In the rows, 128 means zero.
Turns in one plane each, and the order they were made in; the first pair answered:
sakeg (before => after):
[123 113 113 112 114 169 156 152 144 115  82 147 128  75  93  93  59 191
 151 131 141 107 157 115  83 141 194 110 131 152 158 134  93 123] => [ 74 147 148  93  61 162 140 112 146 109 102 136 116  98 130 160  58 190
  96 112 170  86 154 111 112 156 119 147 132 119 137 111 131 139]
[124 161 120 129 150 134  70 168 127 148 153 102 106 123 139 138 121 116
 158 123 103 186 132 148 142 109 209  78 159 126 154  95 122 134] => [107 153  87  91 141 121  87 122 132 149 126 134 103  98 128 106  88 112
 156  77 127 181 136 142  95 129 154  93 177 133 110  92 132 164]
[124  94  92 157 172 142 138 116  76 146 114 149 126 153 109  98 120 164
 134 131 108 123  84 124  91 146  98 102 135 148 111 129 128 102] => [100 116 124 150 141 141 123  94  76 141 130 136 121 167 137 147 127 163
  95 122 128 109  83 123 109 152  67 125 136 126 108 114 152 112]
[141 103 110  86 144 100 150 107 134 147 123 160 132 106 117  88  93 122
 132 100 155 109 122 149 128 157 104  85 109 155 122 144 157 140] => [124 130 158  99 115 113 127 116 132 137 162 123 129 146 145 169 128 120
  92 118 156 101 123 146 183 149  96  90  99 132 144 137 176 118]
nin (before => after):
[ 91 101 132 114 154 107 112 142 149 121  89 126 116 147 141 146 130 122
 125 150 143 158  84 115 133 132  76 142 124 122 109 137 143 145] => [ 93 102 145 119 147 118 109 145 159 128 100 127 113 152 145 160 135 126
 122 159 140 163  91 121 127 126  81 144 117 114 126 139 137 144]
[126 125  95 118 137 121 116 113 103 130  82 153 127 105 103  95 103 101
 135 111 111 124 118 100 112 152 127 155 166 133  74 115 136 155] => [121 138 119 150 138 150 127 137 106 130 104 140 123 125 120 141 124 129
  98 152 102 134 118  77 114 128 131 178 173 106  72 105 121 137]
[ 97 129 124 151 153 141 118 127  95 124 123 112 132 159 128 141 134 136
 110 145 115 122 111  97 137 116 101 142 157 105  90 118 140 110] => [114 141 157 147 130 142 121 139 126 126 139 103 132 161 150 166 147 157
 109 160 122 132 134 124 134  99 117 133 124 102 128 137 124 107]
[108 147 155  77  92 119 124  78 176 135 141 157 127 112 166 146  89 155
 101  79 186 145 146 156  99 152  97 126 105 131 133 146 113 170] => [100 139 122  68 107 116 116  60 154 126 124 159 127 104 148 124  76 141
 102  71 188 129 123 137 100 169  85 128 123 135 102 128 120 169]
rab (before => after):
[126 140 158 110 101 127 144 123 129 117 157 112 131 139 140 120 151 135
 157 107 154 123 147 168 131 134  93  90  65 118 155 155  99 126] => [115 137 131 111 107 123 110 114  92  96 130 107 137 133 113 102 141  93
 158  91 137 106 110 144 183 155 125  89  92 119 138 133 132 127]
[140 105  87 161 121  83 123 136  84 114 139 165 129 106 121  81 118 106
 175 151 129 134 122 167 127 115 183  74 102 140 132 162 135 127] => [117 126 124 154 114  81 141 129 102 134 168 160 113 143 157 121 122 150
 141 151 167 134 140 196  94 111 105  71  73 119 139 168 129 113]
[147 123 199 104 145 149 151 172 206 143 162  98 109 117 156 141 171 121
 136 161 121 183 143 134 163  80  90 163 118  98 146 157  88 116] => [103 117 173 107 161 136 102 140 140 122 154  78 107 146 134 149 165  76
 114 145 117 143 108 103 234 121  68 162 146  91 121 121 139 103]
[136 101 160 130 110 108 149  91 137 124 115 112 133 110 146 180 128 131
 122  99 146 136 122 133  90 132  78 151 149 124 124 137 129 168] => [129  91 138 133 120 105 127  90 104 105  99 101 136 101 124 162 118  94
 132  87 131 125  99 111 123 144 106 152 172 128 123 127 146 164]

Each pair is 2 to 4 turns apart.
[105 160 108 189 182 126 139 146 140 130 106  94 159 162 108  97 135  98
 165 166 108 132 108  94 139 147 176 134 171 124 108 125  95 101] => [125 162 149 172 153 117 146 158 185 135 128  89 151 161 134 105 141 115
 183 172 117 144 143 138 129 128 186 109 124 139 170 158  83 106] : nin nin
[126 132 140 116 136 139 162 184 161 129 177 131 117 142 120 136 123 164
 128 152 118 152 160 146  94  86 121 120  97 149 161 164 101 130] => [ 76 150 135 126 123 137 106 162 103  99 168 105 126 160 108 176 129 113
  93 144 103 121 109  95 185 120 122 150 143 131 125 119 156 125] : sakeg sakeg rab nin
[179  67 147 136 161 159 148 193 173 147 146 148 142 151 143 139  92 122
 141 122 146 148 134 153 128  78 160 154  83 151 148 164 131 124] => [109  92 153 118 128 150 126 136 137 136 146 151 131 171 151 186  82  96
  88  97 166 120 106 121 160 116  91 188 115 125  96 119 176 138] : nin nin sakeg nin
[150 106 108 130 117 133 148 135 141 128 119 166 135  96  97  98 112 123
 173 113 137 149 142 131  74 133 128 101 129 169 114 147 121 130] => [138 129 117 143  92 151 120 140 125 112 108 147 143  86 103 144 129  94
 142 121 109 150 116  87 127 134 158 147 169 146  93 116 131 142] : nin sakeg rab
[124 116 134 133 175 121 154 138 139 168 165 127 161 129 159 101 157 180
 132 146 148 167 149 153  37 112  70 113 106 138 110 141  72  83] => [111 102 110  96 165  95 135 104 124 148 140 136 159 106 142  64 131 145
 165  95 156 144 142 170  64 140  73  81  90 165 124 141 113 105] : sakeg sakeg nin nin
[114 116 114 134 119 135 136 137 101 111 119 119 142 115 135 126 123 123
 107 100 117 124 104  95 158 136 126 136 136 134 114  98 155 119] => [120 130 152 132  95 140 141 145 135 128 142 109 139 134 160 158 139 148
  95 113 128 138 124 124 147 123 121 139 112 126 144 114 138 113] : nin rab nin rab
[ 99 128 107 154 145 159  91 126  52 112 129 113 156 139  96 147 116 106
 105 119 102 115  66  79 175 107 114 166 188 124  62  87 134 124] => [125 148 149 114  98 167 157 125 149 153 143 144 137 106 151 164 109 187
  97 121 130 161 130 118  63  84  63 196 153 118  70 116  91 168] : sakeg sakeg rab sakeg
[ 85 134  71 114 139 105 150  56 110 136  92 160 125 114  77  40  97 131
 125  84 141 130 110 141  95 137  74 154 117 151  81 156 144 178] => [ 80 179 135 164 105 151 142  93 128 139 133 115 118 152 118 161 148 148
  48 148 115 150 103  93 138 107  93 221 145  88  71 130 126 156] : nin rab sakeg
[132  95 122 149 170 123 166 154 123 128 154 139 117 135 144 134 127 133
 145 174 130 148 111 114 101 161 123 129 129 154 109 122  99 130] => [126 103 142 155 155 128 169 152 137 130 165 133 114 143 163 162 133 141
 131 180 141 146 118 120 108 156 113 138 118 147 120 128  92 135] : sakeg nin sakeg
[103 149 150 143 112 121 146  98 136 134 142 125 115 151 170 133 124 146
 103 153 144 134 119  74 118 137  82 221 153 113  71 124 165 136] => [144 112  96 154 170 124 152 117 117 137 104 140 127 116 123  44 113 136
 164 160 119 143 115  75  99 127 136 182 170 151  71 133 138 132] : sakeg rab rab sakeg
[116 129 104 137 165 113 107 132  52 123 107 163 143 129 114  79 114 146
 122 124 129 139  89  62 172 101  73 152 153 141 138 116 172 160] => [111 146 126 133 136 121 102 136  59 118 115 152 141 136 133 115 116 139
 101 127 128 143  91  59 192 100  76 168 152 128 143 112 176 161] : rab rab rab sakeg
[ 91 124 103 137 160 126 146 122 110 153 128 127 156 164 129 101 122 144
 115 121 133 102 112 144 129 151  85 112 120 130 122 116 170  98] => [101 131 126 153 155 135 142 141 123 157 149 113 158 174 136 123 138 156
 109 143 129 111 116 151 142 137  96 103 102 120 145 125 166  87] : sakeg nin
[ 72 125 160 154 128 130 116 120 113 183 121  98  92 135 189 112 133 161
 116  97 132 146 161 155  89  98 107 138 104 124 145 109  97 127] => [ 53 123 120 145 147 127 112  98  87 173  95 103  97 127 162  86 117 138
 125  83 124 134 144 135  96 122  93 140 124 132 116  92 117 128] : nin nin nin
[107 151 120 103 147 131 111  99 105 106 118 121 123 119 117 117 113  80
 127  96 139  78 131 140 143 174 127 116 143 153 118 112 178 156] => [149 150 146 147 160 158 120 168 132 117 128 104 132 122 127 141 155  97
 132 162 101 109 143 130 151 122 195 115 143 150 151 124 128 125] : rab nin sakeg sakeg
[153 147 156 117  97 140 115 105 164 130 103 132 113 132 162 184 124 119
 106 118 132 160 137 115 140 124 132 175 118 110 109 106 146 152] => [168 124 115 112 117 139 132 107 164 133  72 158 119 105 130 124 100 120
 146 109 122 163 136 120 101 128 154 156 125 138  95 110 136 163] : sakeg sakeg
[131 138 147 135 101 127 148 111 175 153 155 137 128 113 136 133 131 133
 128 102 169 131 164 152  82 128  97 136  91 141 119 146 155 157] => [ 96 139 127 162 124 135 108 108 114 134 147 110 132 137 105 147 141  91
  95 109 148 105 120 109 153 141 101 157 147 126  87 104 182 135] : rab nin
[157 131 160 102  99 135 133 145 160 127 144 130 117 122 144 132 129 114
 153 131 127 140 165 162 140 108 174  92  85 146 194 152 123 131] => [ 90 128 124  97 124 123 100  88  92 110 139 119 129 160 120 136 114  85
 120 102 142 101 117 127 183 150 109 102 126 135 142 113 176 114] : rab nin nin
[182 121 141 171  99 149 120 177 171 131 129 144 126  99 128 137 149  98
 134 140  95 141 165 144 154 107 199 124 124 156 148 124 114 161] => [160 129 170 187 103 143 118 172 173 141 167 124 116 160 154 178 164 126
 106 154 121 132 172 158 158  99 152 118  94 138 158 127 117 134] : sakeg rab sakeg
[134  99 101 119 168 111 132 118 102 127 105 131 135 129 103  84 129 124
 158 123 123 122 128 132 134 143 148  95 133 145 143 130 127 103] => [126 115 105  95 128 109 145  94 123 126  96 156 134  93 109  95 114 129
 147  95 130 124 141 131 102 152 129 121 142 133 120 130 127 141] : sakeg sakeg rab sakeg
[155 109 136 155 185 165 143 151 114 159 114 112 131 123 101 118 135 139
 127 179 100 135 116 111 112  81 170 149 118 129 124 127  85 135] => [105 127 164 141 172 143 137 116 110 149 155  95 120 180 127 163 138 148
  91 163 145 104 117 130 139  99  85 144  87 119 132 118 120 125] : nin rab
[123 120 125 150 133 113 129 154 132 127 133 137 125  74  85  91 119 132
 209 117 157 126 152 168 137 146 164 114  79 113 105 184 109 137] => [ 88 136 131 137 140 104 121 114 116 127 154 133 120 112  96 114 111 140
 179 102 191 106 145 163 144 170  84 121  78  95  78 165 130 126] : rab nin
[ 77 145  92 110 170 126  96 135  90  95 123 112 106 138 110 112 122 108
  73 103 133 107 111 129 130 136  71  76  91 145 118 159 143 115] => [125 133  70 132 180 150 106 172 101  97  92 126 111  99  88  85 122 102
 100 124  95 133 103 101 105 112 139  96 129 155 102 156 114 129] : rab nin
[127 134 129 140 115 138 120 135 133 123 117 115 127 112 138 152 140 126
 111 137 109 135 128 110 140 122 167 157 160 124 118 113 104 137] => [112 140 125 131 104 133 124 111 130 124 120 119 123 111 142 151 128 134
 107 120 126 128 124 111 130 133 130 162 158 121 100 109 117 149] : sakeg sakeg rab rab
[117 149 165 131 102 125 145 118 147 150 149 124 102 174 167 166 109 171
  88 119 133  97 141 131 106 131  81 157 140 104 142 128 134 139] => [158 108 121 123 142 108 145 139 142 142 129 141 111 141 122  71 101 142
 167 114 116 110 147 162  96 128 154  91 113 158 179 150 121 133] : nin nin sakeg sakeg
[158 100  97 130 174 135 145 133 130 118 103 144 137 102  99  70 121 138
 149 120 104 136 127 114  95 131 141 116 142 136 129 106 126 116] => [158 131 126 147 136 157 148 140 148 126 116 136 128 101 130 130 134 158
 103 141  98 141 132  91  91 120 136 163 162 111 110  99 120 129] : nin sakeg rab nin
[137  95 162 143  97 119 114 168 144 114 155 144 107 154 121 130 152  95
 139 124 149 100 155 133 197 139 106 125  89 120 177 137 139 118] => [120 106 162 133 103 110 136 150 153 128 155 153  97 171 130 126 143 123
 130 116 176  95 160 137 151 140  55 134  86 113 156 132 132 116] : nin nin rab rab
[123 124 140 118 138 106 111 112 120 107 162 114 113 162 135 136 132 129
 126 114 151 108 135 161 152 150  95 103  99 128 148 125 154 108] => [151  98 108 114 156 112 132 130 125 107 125 136 119 115 112  81 121 129
 174 113 138 118 139 161 115 140 127  96 109 151 137 138 133 116] : nin sakeg sakeg rab
[100 149 123 125 123 143 118 119 112 114 131 133 113 154 114 120 128 136
 120 117 119 125 133 124 141 163  91 149 149 135 117 122 128  84] => [114 138 111 129 134 143 132 130 106 117 121 144 112 146 107  88 118 137
 139 123 115 128 129 132 127 157 107 139 146 140 116 131 116  80] : sakeg sakeg
[139  99  86 169 180 133 140 134  83 122 100 113 128 107 129 111 122  80
 131 123 117 138 120 100 163 142 153 152 136 140  91 119 132 128] => [161 102  92 148 160 134 175 129 127 136  94 143 125  80 145  90 109 110
 142 114 139 158 140 124  99 129 137 154 116 152  89 136 110 152] : nin nin sakeg
[101 144 139  57  77 118 133  77 118 102 152 141 111 123 149 115  91 160
 137  56 154 145 152 142  67 174  70 153 135 113 141 139 143 138] => [ 85 152 133  84  96 139 127  80 100 110 149 133 111 144 142 138  98 162
 106  85 130 149 127  98  68 169  67 188 177  87 100 118 137 121] : nin nin
[188 134 147 165 115 156  95 160 160 121 128 136 168 114  93 193 189  67
 105 172  86 173 147 102 175 108 231 150 176 191 120 155 145 187] => [193 113 124 138 151 131 166 137 204 166 133 182 148 119 107 116 151 148
 140 159 135 187 179 157  22  98 141 121 131 213 103 185 100 189] : sakeg rab sakeg sakeg
[ 86 141 145  88 106 106 107  95 120 124 121 160 133  98 116 143 123  83
 128 120 200 137 123 132 137 146  72 103  83 135 119 149 152 165] => [105 126 120 102 139 104  96 116 107 107 104 162 141  82  90 109 125  60
 156 125 179 142 111 128 151 144 129  83  87 154 126 152 147 160] : sakeg rab nin sakeg
[122 160 124 154  95 152 125 136 114 134 139 122 117 127 130 163 151 137
  95 159 112 122 118  86 144 116 147 175 182  94  87 104 130 132] => [106 148 111 164 127 141 120 127  83 124 147 114 121 154 129 144 149 130
 101 158 112 100 108  85 147 125 126 158 179 105  87  91 146 108] : sakeg rab rab
[170  94 101 101 113 128 121 101 136 128 100 182  80 105 139 104 147 176
 137  89 115 108 132 148 134 171 167  20  87 161 150 156 155 140] => [168  94  96 105 124 140 149 106 155 142 103 196  79 109 148 106 147 218
 126 110 120 126 141 138  82 158 137  48  96 148 118 153 122 138] : nin rab
[137 121 143 131 135 123 114 140 114 148 150 123 130 160 147 131 132 137
 110 150 141 126 125 174 152 153 124  90  84 117 156 143 133 120] => [140 112  97 131 163 120 124 124  89 149 118 145 132 140 121  84 107 136
 126 138 129 117 106 153 123 159 114  98 117 128 108 131 131 122] : sakeg nin
[158 136 157  64  97 145 121 108 191 134 107 174 140 103 155 139  97 163
 129  78 127 136 174 127  40 134 124 144 156 128 117 162 114 171] => [142 144 167  63  99 139 126  94 192 138 114 168 139 123 170 151 106 166
 116  78 139 129 169 129  45 133 100 155 148 122 113 162 121 169] : rab rab rab
[160 156 135 162 110 151 138 120 122 129 113 173 143  97  98 129 115 102
 123 114 121 162 129 115 145 121 175 183 167 133  97  96 126 173] => [118 167 146 156 112 148 122  95 103 123 132 147 132 139 115 150 114 109
  91 110 148 142 121 109 167 138 121 184 159 121  86  84 155 158] : rab rab
[152 144 163 146 111 137 143 147 163 135 146 139 108 124 151 151 140 172
 115 137 150 131 146 111  83  97 133 149 116 109 139 133  90 136] => [ 98 136 128 133 124 123 100 107 101 116 129 135 109 134 122 145 123 131
  96 104 146  97 104  81 136 144  95 148 155 105 103 100 144 127] : sakeg sakeg rab
[111 160 131 103  92 129 160 105 176 130 180 147 131 142 132 149 141 179
 119 135 159 160 104 159  87 124  89 136 125 133 133 157 126 134] => [ 82 154  88 115 117 131 120  93 111 104 157 132 140 157 100 153 137 130
 107 127 135 135  59 115 148 152  98 145 176 119  91 119 161 128] : nin rab nin
[112 107 116 107 107 105  87 104 121 161  70  86 145 123  87 133 116  86
 106  99 148 134 100 108 202 131 166 118 120 111  84  99 175  98] => [127  98 104 106 110 111  94 123 129 162  67  94 152 102  84 117 116  82
 127 104 136 144 106 113 190 119 194 121 127 116  92 104 159 106] : rab rab rab
